Each row is where one point has got to under a steady rotation. How many ticks took it there?
The counts run from 0 to 482.
[-11   0 -17   6   5  29   6  -2 -24   9 -11  18   8   9  24   9  -5 -39
 -15  -6 -15  -8  17  -4  -1  11   5  -9 -10 -20   6  -6 -19 -16   9  -1
   0  -2  43 -15 -10   0  -9  18 -33  -8 -14  -3  14  11  12   6  -3 -14
  -6   0 -14  -7 -11  21  18 -21   6 -17   2]
302
[ -1   5  -1 -12  15  19  -2   5 -25  -7 -26 -10   3 -15   0  -5  -7 -21
  -2  28 -14 -17  -4 -15   7  21 -22  -5 -13 -40  19 -12  -3 -14  -3  -4
  10  -1  21  -8 -14  12   2   1 -21  -4  -5  15   7  14 -14  -2  -6 -18
   4  -1 -22 -11 -11  19 -17 -25 -14  14  13]
258
[ -1  -1  16  -5   8  11  -2   9 -23  -6  -5   3  -3   9   4  -6  -3 -17
  -4  21   7 -10 -10  13  13   9 -26  -5 -13 -22  45 -14 -15 -27  -4 -11
  12   5   6  -1 -11  20  -6  -7  -1 -15 -12  25  14   4   2   1 -10 -18
  13 -10 -21  -6  -6  13  -7 -29 -12  -7  21]
456
[-10   5  -7  -3   6  36   8   7 -32  -3  -7  12   7  -9  24   7  -4 -21
  -7  12 -18  -9  -7  -5   1  11 -12 -12 -21 -26  18 -25  -7 -15  -1  -9
   0 -16  17 -22 -18   7  -6  -1 -19 -21 -16  14  13   2   5   9   0  -5
  -2  -4 -29 -23 -11  -2  13 -21  -7 -22  11]
241
[  9   2   2   0  -9   4 -12   6 -15 -15  -3  -9 -10   1  -6  -5 -11   4
  -3  19   1 -16 -19   8  12  16 -42 -14 -20 -42  31 -10 -14 -15  -4 -15
  15  -1  10 -12  -9  11 -12  -9  -6 -16   1  34  17  13   3  -1  -7 -13
  16 -10 -20  -1 -10   6  -4 -21 -23   4  25]
185
[ 11  21 -21   7   9  36  -2  -2 -22 -12 -17 -10  -6  15  15   8  -5   0
  -6   6 -19  -9  18   8  32   5 -15 -15 -12 -17  -9 -19 -29  -5  -2 -14
  -3 -22  39 -29 -15  -8 -10   8 -19 -20  -7   7   8  12   2 -11  -4 -20
  20   5   6   3  -1   2   5 -16  12  -4  -5]
122
[  6  26 -16   2   4  23   1   3 -14   0   2   2  11  25  -4  -5  -6   6
 -17  -5  -4  -2  30   8  22  -2 -19 -11   1 -12   9  -7 -22  -7  -1 -13
  -1 -10  31 -20 -13  14 -21   3 -16  -9 -17  20   5  10   9  -2 -13 -27
  29   9  -4   9   5  12  20 -28  11   0  -1]
147
[  5  16 -12  -4  -2  22  -6   0 -23  -6  -5 -12   8  21 -14   3 -13  14
 -14  10  -9  11  20  16  27   6 -26  -8  -2 -19   5   2 -26   0 -14 -13
  -1  -6  26 -19  -4   3 -19   9 -19 -11 -18  22  16  18  -8  -4  -8 -18
  26  12 -13  14  -1   8  26 -20   8   8   1]
394
[ 18   3   5   3  -6   4 -16   5  -9  -3  -6   7  -2  17   1   1 -19 -17
  -5   2  -2 -11  -5   6  20   4 -32 -11  -4 -25  29 -15 -23 -29   4 -15
   9   1  14   0   2  16 -28 -10   0 -13   2  23  16   8  11 -18 -12 -27
  23 -10  -8  11  10  20   3 -35  -7  -1  25]
431
[ 10  16  -5  -9  -3   7  -6 -10 -20   0   5   0   7  30  -7   0 -12 -15
  -5  10  11  -7   1  25  16  23 -34   1  -3 -18  32   3 -23  -3  -5 -11
   7   1  29  -8   5   7 -21   7 -10 -10   1  24  28  26   6  12  -2 -27
   8   0 -22  18   1  24  16 -22  -1  14   6]
383
[  0   5 -12  13   3  38   4  13 -19  -7  -2  15   0   4  22   4 -10 -15
 -12   4 -18 -14  12  -4  11  -3 -13  -6 -21 -27   4 -29 -24 -21   2 -14
  -5 -14  20 -22 -24   6 -21   1 -17 -27 -14   9   4  -5  10 -10  -4  -7
  17  -7  -2 -14  -2   2   5 -31 -10 -26  11]
212
[ 12   6   2   5   2   9 -18  -1  -8 -16 -13   7 -11  -1 -10  -1 -11 -26
  -4   7  -3  -6  -5   8  22  25 -27  -5 -13 -21  14  -2 -26 -20  -3 -13
  10  -6  22  -4  20   1 -19   7  -8  -2  -7  16  22  25  -5 -14   1 -32
  19  -8 -20  10  -1  17  -1 -27  -2   5  17]
347
[-13  -9 -11  13  -3  22  -9  -3 -32 -15  -7  14   5   1   7  13  -7 -20
 -20  -4 -10   9  17   2  20  19  -7  -8 -14 -20  -4  -6 -26 -15  -2  -5
 -14 -15  27 -19   6 -20 -26  18 -20 -10 -18   2  19   5  -7 -20  -8 -16
  19  -3 -23   2  -7   8  29 -25   0 -13   9]
321
[ -4  -1 -10   4 -13  16 -15  -4 -24  -8   2  10  14  -1 -10   4 -21  -3
 -19  -1  -9  -5   1   6   4  22 -19 -11 -14 -33  -3   0 -28  -9 -13  -5
  -7  -3  32 -22  14 -14 -22  15 -24  -5  -9  21  27  15   5   1  -6 -16
   7  -6 -27   3  -6  10  32 -13 -10  -3   9]
27
[  9  -1   3   2   3   8 -10   0 -13  -8   0   7  -5  17  -4   4 -13 -31
  -6  10  15   0  -4  25  13  25 -27   3  -8 -16  33   4 -27 -24  -2  -9
  14   6  14  -2   4   6 -29  11  -5  -8 -12  23  26  26   9  -5   0 -27
  14  -2 -21  13   3  16   8 -29  -3   1  17]
377
[ -8  11   8  -6  -6   9  -2  19 -23   0  -3  -1  11   8 -13  -9 -14  -1
 -18   2 -11   4  20  -6  13   8 -18 -10  -4 -30  10  -6  -3 -23  -8 -12
   2  -3  19 -13  -2  25 -18   1 -12 -15 -24  24   6  13 -12 -15 -14 -28
  35  -3 -22  -2  -1  18  21 -33 -11  -2   3]
232
[ -1   3  -1  -4  -7   7  -8   0 -21 -10   1   1   6 -17 -21  -5 -17  -4
 -10  11  -9   5  -7   9   5  33 -30  -2 -17 -37  14  -4  -5 -14 -23  -6
   0   0  21 -12  12   4 -17  13 -17  -8 -14  27  23  23  -5  -5   1 -20
  14  -8 -39  -1  -9   9  18 -15 -14   6  20]
22
[  4  13  -7 -13   4  24   3  -8 -15   4   4   5  15  -7  15   6  -5 -27
   8  -2  -9 -13 -21   4   1  37 -25   1 -20 -18  21 -10   5 -11  -5  -3
  -2 -10  27 -12   7   9  -9  -5 -20 -23 -18  27  20  22  12  21  -1 -20
  -5  -9 -31 -12  -2  23  12 -24   0   1  11]
300
[ 14  17  -4  -5  -4   7 -16   0  -8  -9 -19 -21  11  33  -7   4 -12  -8
  -6   5 -11 -14  12   1  30   8 -34 -18  -2 -22   1  -5 -20  -6   6 -12
  10  -3  25 -12  16  -1 -14  -2  -4 -15  -4  18  12  14  -4 -10  -7 -32
  30  -4 -10  18   4  25  12 -28   7  12   5]
118
[ 24  18  -6 -10  10  23 -10 -21  -9  -1   1  -2   7   1   9   9 -11 -22
  16   5  -3 -18 -19   9  12  33 -39  -7 -18 -15  20  -8 -10   2   2 -12
   6 -12  28 -12   9   1 -16  -2 -12 -22  -2  24  24  24  17  17   8 -21
   3 -11 -25   0  -7  11  -2 -17   4   4  11]
354
[-15  -1  -9   7   1  13  -5   9 -23  -2 -14   8  11  -3 -11  -6 -14 -17
 -19  15 -16  10  28  -9  11  19  -4  -4  -4 -35   3  11 -14 -24 -11  -2
   3  -1  34  -8  -4  14 -17  14 -26   2 -17  12   5  19  -9 -13  -4 -32
  19   4 -20  10  -6  16  20 -26  -9  -2  -1]
15
[  3  19 -21   9   5  32   7   6 -26   5 -13  -2   3   6  14   1 -10   8
 -12   5 -20 -24  21 -10  13  -1 -15 -20  -6 -40   9 -16 -19  -4   5  -8
  10 -10  32 -30 -32   6  -7  10 -31 -10  -1  12   4   9  14   9  -6  -8
  17   8  11  -3 -13  15   1 -10  -4  -6   5]
200
[ 18  20  -1 -17   6  18  -5  -4 -18  -7 -10 -18   4  24   9   3  -4   0
   5  11  -3 -21 -11   0  29  19 -36 -17  -9 -25  18 -17 -13   1   4  -7
   9  -8  25  -9  -3  11  -1 -13  -8 -21  -2  26  10  20   4  19  -4 -27
  14  -7 -18   2  -4  11  -2 -23   3  18   8]
414
[ 21   8   2   1   2   3  -6  12  -9   0  -7  -1  -3   2 -17  -8 -15  -9
  -5  14  -6 -15  -8  -1   7  14 -31   0 -20 -41  27 -16 -12 -25  -8  -8
  14   5  12  -3  -9  29 -16  -5  -6  -7  -5  30   5  13   1  -9  -6 -19
  20  -1  -8  -6   1   8  -6 -32 -18   2  20]
209
[ -3  -1 -13   2  10  33   4   8 -34 -11 -13   7  -6  -6  15   0 -10  -2
 -10  14  -8 -22  -4   2   9   3 -10 -12 -16 -40  18 -23 -27 -13   3 -10
   3 -13  10 -18 -33  -4  -8   7 -16 -15   0  13   6  -1   6  -2   3  -1
   3   5  -2 -11 -22  -5  -4 -11 -14 -13  20]
482
[  1   9  -6 -13  22  25   2   2 -32 -18 -10  -9  -7   1  10  -2  -4   2
   0  32  -4 -19 -13   4  16   7 -28  -7 -15 -40  39 -17 -11 -14  -2  -6
   7  -3  15 -12 -24  11   0  -7 -10 -13  -3  32   2  10  -7   8   0 -11
  11  -4 -15  -7  -9   1 -16 -20 -10   6  15]
180
[ 13   0 -25   5  26  31  -3  -2 -17 -14 -13  -2  -9 -17  15   8  -8 -20
   7  19  -8 -15  -8  11  29  23 -11  -4 -18 -29  12 -12 -21 -12  -1  -5
  13 -13  30 -12 -10  -1   0   4 -17  -5  -9   8  16  27   0  -3   3  -9
  -3  -1  -9   0 -15   7 -22 -16   4   2  15]
343
[ -2   4 -19  10   0  28   3   8 -33  -8 -10   0  -2   2  -2   2 -15  14
 -25  17 -15 -14  19   1  19  -2 -13 -15  -9 -41   1 -13 -34 -14  -4 -12
   3 -11  20 -23 -27   2  -7  13 -23  -1  -5  17   3   9  -5  -9  -7  -9
  20   5  -3  -4 -13   3   4 -11 -15  -5  11]
477
[ -1  13 -21  -1  19  32  17   2 -26   8 -14   4  -1  15  19  -1  -2 -17
 -11  14  -3 -17  15  -5  16  -7  -1  -7  -3 -22  25 -17 -27 -25   8 -14
  11  -7  29 -19 -38  20  -4   4 -16 -13 -12   2  -2   2   6   2 -12 -20
  10   4   7  -8  -6  14  -1 -25   5  -4   8]
446
[  6  16   9  -9   6  22  -6  -2 -25  -7  -7  -5  -2  16  22   3  -5 -14
   5   8 -12 -27 -14 -10  15   6 -35 -17 -15 -22  26 -25   0  -5  10  -4
  -2 -10  11 -10 -11   5   1 -17 -10 -26   4  19   8  -3  14   8  -9 -19
   3 -13 -14 -12  -6  22  -1 -32  -8  -3  21]
192
[ 19   9  -6   5   8   7 -11   9  -4  -8 -14 -12  -5  18 -12   4 -11 -11
  -4  10  -1 -12  10   7  28  11 -32  -7  -5 -20   8  -7 -31 -19  -2 -13
   8  -3  23 -16   2  16 -25   9  -7  -1  -5  20   8  24  -7 -27  -7 -33
  34   1  -3  14  11  21  -3 -27   2  15  11]
124
[  3  11  -4   4  -8  16  -5  10 -22  -6   2  10   6  12  -6  -3 -12   8
 -19   4  -9  12  13   9  14   7 -18  -8  -6 -20  14 -12 -25 -21  -7 -15
  -6  -6  15 -23 -12  17 -31   1  -7 -22 -17  21  11   7   0 -10 -12 -16
  28   4  -7   4   3   1  25 -36  -9  -7   7]
454
